The rows of R fall into 3 groups, which share some directions, and each row is roughly a mix of its group's hidden directions.
R (110 x 15):
[[ 13  14 -32  21  -6  22   9   0 -37 -18  -1  11 -17  13   9]
 [-39  15   3  -9   2  -5  -5  36  13   9   7  -2 -18 -31  -8]
 [  1 -30   4   8  11  17 -42 -25  -2  21 -19  16   2   1   1]
 [-34  27 -22  -5  19 -27   8  20   9   5  17 -13  -7 -15   5]
 [ 33 -10  16 -21  15   1  -3   3 -36  15   8  -9  -6  30  -8]
 [-35  29   0 -21  10 -11 -24  14   1  10  -2 -16  20  22  -7]
 [  4 -19 -16   0 -29   7  15 -13  28  -1   1  -1   8  43  15]
 [-25  -7  39 -18  -1  -1 -17  17 -21   1  31  -2   3  14   3]
 [-15 -15 -25  35 -12 -23 -17 -25  10   4  -2   9 -11 -25   5]
 [-15   8  23  -9  31 -16   6   0  20  35   6 -16   0 -16  23]
 [ 13   1   2  24   9   3   3  17  19 -19  18   0  36  15 -33]
 [-11 -17   7   1  21  13  31  23  17  16  16  14 -24  20  17]
 [ -1 -21  -2  27 -17 -24 -30  -2  27   2  15  13  11 -24   7]
 [-14   2  -1  11  -1 -14 -46 -17 -28  11  -6  -4   8 -26 -14]
 [-18  -8   6 -37 -17 -13  20   7 -21 -22 -11 -14  27  -4 -11]
 [-41  29  -6 -11  10 -18 -18  -3  28   9  11  -7 -15   8   6]
 [  7   0  -7  12  -8  -7 -41 -29 -24   4 -13   3   4 -29 -19]
 [ -6  -3  -2 -29 -27 -12  -6  38 -29  11  12   0 -18  -7  11]
 [-10  31  -3   7  15  -9  41  38   0   5  -5 -14  -4   3  -3]
 [-15  -7   6 -19   0 -27 -14 -17  35  33  11 -18   8 -11   4]
 [-12  -3 -36 -10 -38   6   4  19 -16  -5 -10  26 -18  -4  -6]
 [  0   7 -14  11  36 -14  20   6 -30  27  -6 -10 -14  24   2]
 [ -6  -6  18  16  -1 -12  18 -46   2 -14 -30  -9   5 -17 -11]
 [-15  -7   6 -16  33 -20  11  17   6 -36  -9  11  -5  25 -13]
 [  4  -6  36 -14 -28 -16  17  15 -24 -24 -18  -7  11  -6  -2]
 [-37  28   2 -16 -17   7 -17  18  -5 -11   0 -18 -31   6  -3]
 [-19 -10  22  14  28  -7 -10  -4  28  12  -2  20 -16  25  22]
 [ 21 -19  24  -7   0  11   0  34 -17  12   2  -6  -4 -38 -16]
 [  6   8   6  -4  36 -11   1  13  13 -38  -5  12  -2  24 -26]
 [  4 -30  20  17  -1  -2  10  -2  41 -18 -18  16  15  11 -13]
 [ 33 -20  -1  28   1  10  -2 -20  -9  -3 -28   6  -2 -32   0]
 [-13  26  16  -2 -18 -11  21  29 -15  -4   2 -25  20  27  -7]
 [ -9  26 -22  11  13 -12  43  26   8   9   4  -4 -19  -5  -3]
 [  8  18 -26  29   6  -8  43  15   3   8 -16  -5 -13 -15  -4]
 [ 18  -5  41   1  11  -9  15 -26 -20 -15 -21 -21  11   8  -5]
 [-10  11  15  28  -9   8  -4  -9  50  -7 -10  17  16   7  -9]
 [-37   3 -35  14  15 -15  16   0   7   1   4  21 -13   8  24]
 [  5  -6 -22  40  -7  -2  35   6   9  16 -27 -12   4  10   8]
 [ 20 -18 -17  12  -8   7 -10  13  21   9  -8  48  11  16   5]
 [ -1  23   7 -20  26  12  26  10 -31   2  -5 -26 -10  23   0]
 [ 31 -17  20   2   2  20 -28 -22 -20  -5 -14  19  -3 -19 -13]
 [ 29 -24  27   2  11 -23   6  17   2  23  -7  21  21  17   2]
 [ 18  -2   4  14 -39  32 -16  12  -6   5  -2 -17 -23 -19  -9]
 [ 13   9  36  11   8  21  -8  21   9 -31 -14  11  -3  13 -26]
 [-12 -29  -3   4 -41  -1   7 -24  15  21  -7 -10  15  -8  20]
 [-20  37  25  22 -10  27 -13  -6   8  -6  -8  15   2  20   9]
 [-13   2  13  21   0 -12  23 -38  -2 -20 -34 -11   4 -14  -6]
 [-26 -14   9   2  44   9  -9  17   6  28   4  12 -18  -2  14]
 [ 36 -11  25 -28   2   2 -12 -11 -32   0  -1 -23   5  14  -6]
 [ 29   4  10 -28  15  23   7  19 -20   6   3   3   2  38  -4]
 [-31  17  24 -18  -5 -14  -4  26 -15  -3  21 -20  17  19   1]
 [  0   1   3 -33   3   7  13   8  37 -23   5  -8  16  26  23]
 [ 12  -3  34  14   9  -8  15 -21 -14 -21 -36  -7   9  10  19]
 [-14  -8  36 -28  -6   5 -23   7  -5 -12  15 -10  24  25  10]
 [ -6 -16   0  24 -23 -18 -31  -4  27 -10  16   6  11 -28   5]
 [-13  -7 -35  24 -20 -17 -23  26   1   4  14  17  -9 -10  16]
 [  5  25  -5   4   4  -6 -10   1  -1  -7 -43 -27  36  -7  -5]
 [-32  35  23  11 -20  26 -11   1   3 -12 -10   6  -4  20   7]
 [-16   0  26   3 -19  13 -22 -18   2  34   1 -10 -13  11  32]
 [-24  19   2 -10 -14  20  17 -28   5 -30 -16 -17  -4 -20 -15]
 [ 14 -37  34 -14   8  19  -7  -5   9 -20   9   5   6  -3  28]
 [  2 -20  -6  42   3 -32   3 -13  10   1   3   3  20  -8 -30]
 [ -1  18  37 -23 -23  15 -28   4  -6   7   0 -30  -5  -3 -11]
 [ 10  29 -19  -4  20  12  30  18  22  10 -25   6  -7  18 -11]
 [-18   4  23 -22  -6 -16  20 -10 -11   2   4 -32  -1 -26 -28]
 [ -4   1   1  14 -37  18 -11 -21  -1  37   4 -10   0 -14  25]
 [ -2  -7  -3   8 -42  17  -7 -15  -9  33   3 -16  -5 -18  23]
 [-24  16 -13  -3 -10 -26 -41 -14 -17   2   8 -11  11 -19 -13]
 [ 10  -7  44   8  12 -19   9 -29 -10 -12 -17 -24  11  -5   3]
 [-17  15   0 -16 -17  -6  20 -22 -13  -4  -6   0  51   1   5]
 [ 14 -22  -2   5  30  12  -3  -7  27  -9 -26  -4   9 -25  29]
 [ -5  -7   6   1   7   7 -53 -22 -18  19 -16  11   6  -2 -16]
 [ -3   5 -13  -9 -37  28   1  -4  -1 -41  -4   6   3  -4 -26]
 [ 35 -14  -7  17  18   0 -21  17  -8  10  17  13   9  36   4]
 [ 31   6  19  10  -3   9 -18 -12  32 -22  -8  -5   6  17 -31]
 [-34 -12 -10 -14 -39  -2  -6  -2   0  14  -1 -25 -22  -5  18]
 [  2  18  -6 -26  22  22  26  -5 -29   9 -13 -11 -19  24  -6]
 [-10  19 -24 -17  25  11  10   4 -27  22  10 -19 -27  15  -2]
 [ -7  -8  27 -39  25 -23  -9  -2  -7 -10  -3 -13  -3  30  -1]
 [ -3  14  -6 -19 -10  26  30 -11 -19 -24 -20  -4  -4  10 -31]
 [ 11 -20  14  15 -25   8   8  -3   1  -6 -24 -20  33  29  14]
 [ -1  -7 -32  -7 -27   0  -7  41  -4   8  14  29  -5   3  -9]
 [ 21   9  44 -15  -2  15 -17  18  -4  -7  -3 -13   7 -11 -29]
 [-13  12  18  10 -17   2  -4 -29  29  26   0   4  35  -4  12]
 [-17  16  30   4  -7  -4 -11  21 -39  13  -3 -12  14  17 -20]
 [ 15 -23  33  27   0  11  12   9 -35   9   3  11 -16 -15  -4]
 [ -8   0 -10 -30 -43  17 -17  -4 -12 -17   4   2 -22 -18   0]
 [ 14 -31 -13   7 -19  12  25   1 -41   5  -6   5   6 -12  19]
 [ 28 -14   9   7  31 -14 -16  14   3  29  26   0  12  22   0]
 [  1 -26 -10  15 -19 -11   6 -27  46  -2 -10   1  15   8   0]
 [-16 -33 -15  21  -4 -11  24 -16  20   7  -9  21  12   7  25]
 [ 34 -14   2   6  12  -9   6  -9  28 -26  -8   6  24   9 -30]
 [-12  -7   1 -37  33 -36   2   3   4 -16   1  -8  -2  20  -9]
 [ 20  18   6  20  32   9  10 -10 -15 -14  -3  30  22  22   4]
 [-13 -16 -20  15  -1  -5  -2 -14   2  39  11   4 -20  -4  38]
 [-37   6   7   9  26 -18   9  32  -7  12  14 -16  -4 -16  16]
 [-18  -4 -23  22  17 -23   1 -33  -5  25  -3 -10 -22 -18  -2]
 [  7  -1  -2  -2  -1  20  12 -35   9 -18   0  -6  11   1 -50]
 [ 15 -33  37 -15   8  29 -14  -6   3  -6   1  16   3  15  13]
 [  7 -25  10  22 -12   4 -38 -25 -23   9 -20   0  15 -10  -3]
 [ 25  31  21   2  -2  22 -17  -8 -24  27  11  -6  16 -16   1]
 [ 15 -26  -5  23  12  12  25  -3   3  13   7  25 -36 -16   6]
 [  2 -44  27   0  -2  21 -19 -12  -8  10  14  22 -11  14   9]
 [-22  27 -26  -8   1  34  13 -19  -2 -21  -4 -15 -15  -1 -18]
 [ -7  11  -1   6  33  -9  12  22  17  21  30 -16  19   4 -23]
 [ 10 -13 -16  17  16   4  32   2  12   8  11  20 -38 -22   7]
 [ 15  -6 -26  -7 -22  17  -2  33  -8  -7   6  31   4  22 -18]
 [ 25  -6  15  -8  20 -10   9  16 -39  14  -8  -3  -5  33  13]
 [-21  21  -4  -7   1 -19 -13  -6  50  12  10  -8   9 -14 -15]
 [ 17 -12  27 -28 -11 -17  18  19 -35   5  -2  -8   3   8 -20]]
Here is one row from each group, named. Which group is each of the other rows in?
[-13  14 -25  16  -7  -3 -14  -8 -14  38  -9  13 -13  18 -30] => (51)
[-15  20 -33 -15 -10  31  21   0 -16 -12 -17   6 -20  10 -12] => (39)
[31  9 10 42 12 27 -2  0  5 11  2 27  7 -9  1] => (32)

[-20  29 -19 -14   0  27  34  15  -5 -16 -11  -3  -1   9 -20] => (39)
[  2  19  11 -31  30  14  15  21   9  -3  18  21 -27   2  -9] => (51)
[  1   5   5  16   7  21 -12  35 -14  15   9   5 -40 -22   3] => (32)
[ -7   5  35 -23 -20   7  26   2  17 -20 -22   2  21 -15  -9] => (39)
[  1  36  -2 -15 -27  11 -25   3   2  -6   6 -31 -10  -9 -25] => (32)
[ -1  15  34  11  -7  11 -23  -7  33  32   6  -1  11 -16  -1] => (32)
[-22 -14  15   8 -19  10  -6  -4  17 -24 -20   1 -23  39   9] => (32)
[ 18 -13  26 -21 -14  22 -27 -16  -2 -11 -13   5  22  27  -4] => (51)
[ 25 -24   5  14   8  23  24  -3   0  11   3  31 -33  -1  -2] => (51)
[ 25   3  14   5  -4  21 -16  14   1 -38  17  -8  25  24  -9] => (39)
[ 11  19 -10  -5 -24 -12 -23 -19  -6 -19 -22 -21  33  -6 -12] => (51)
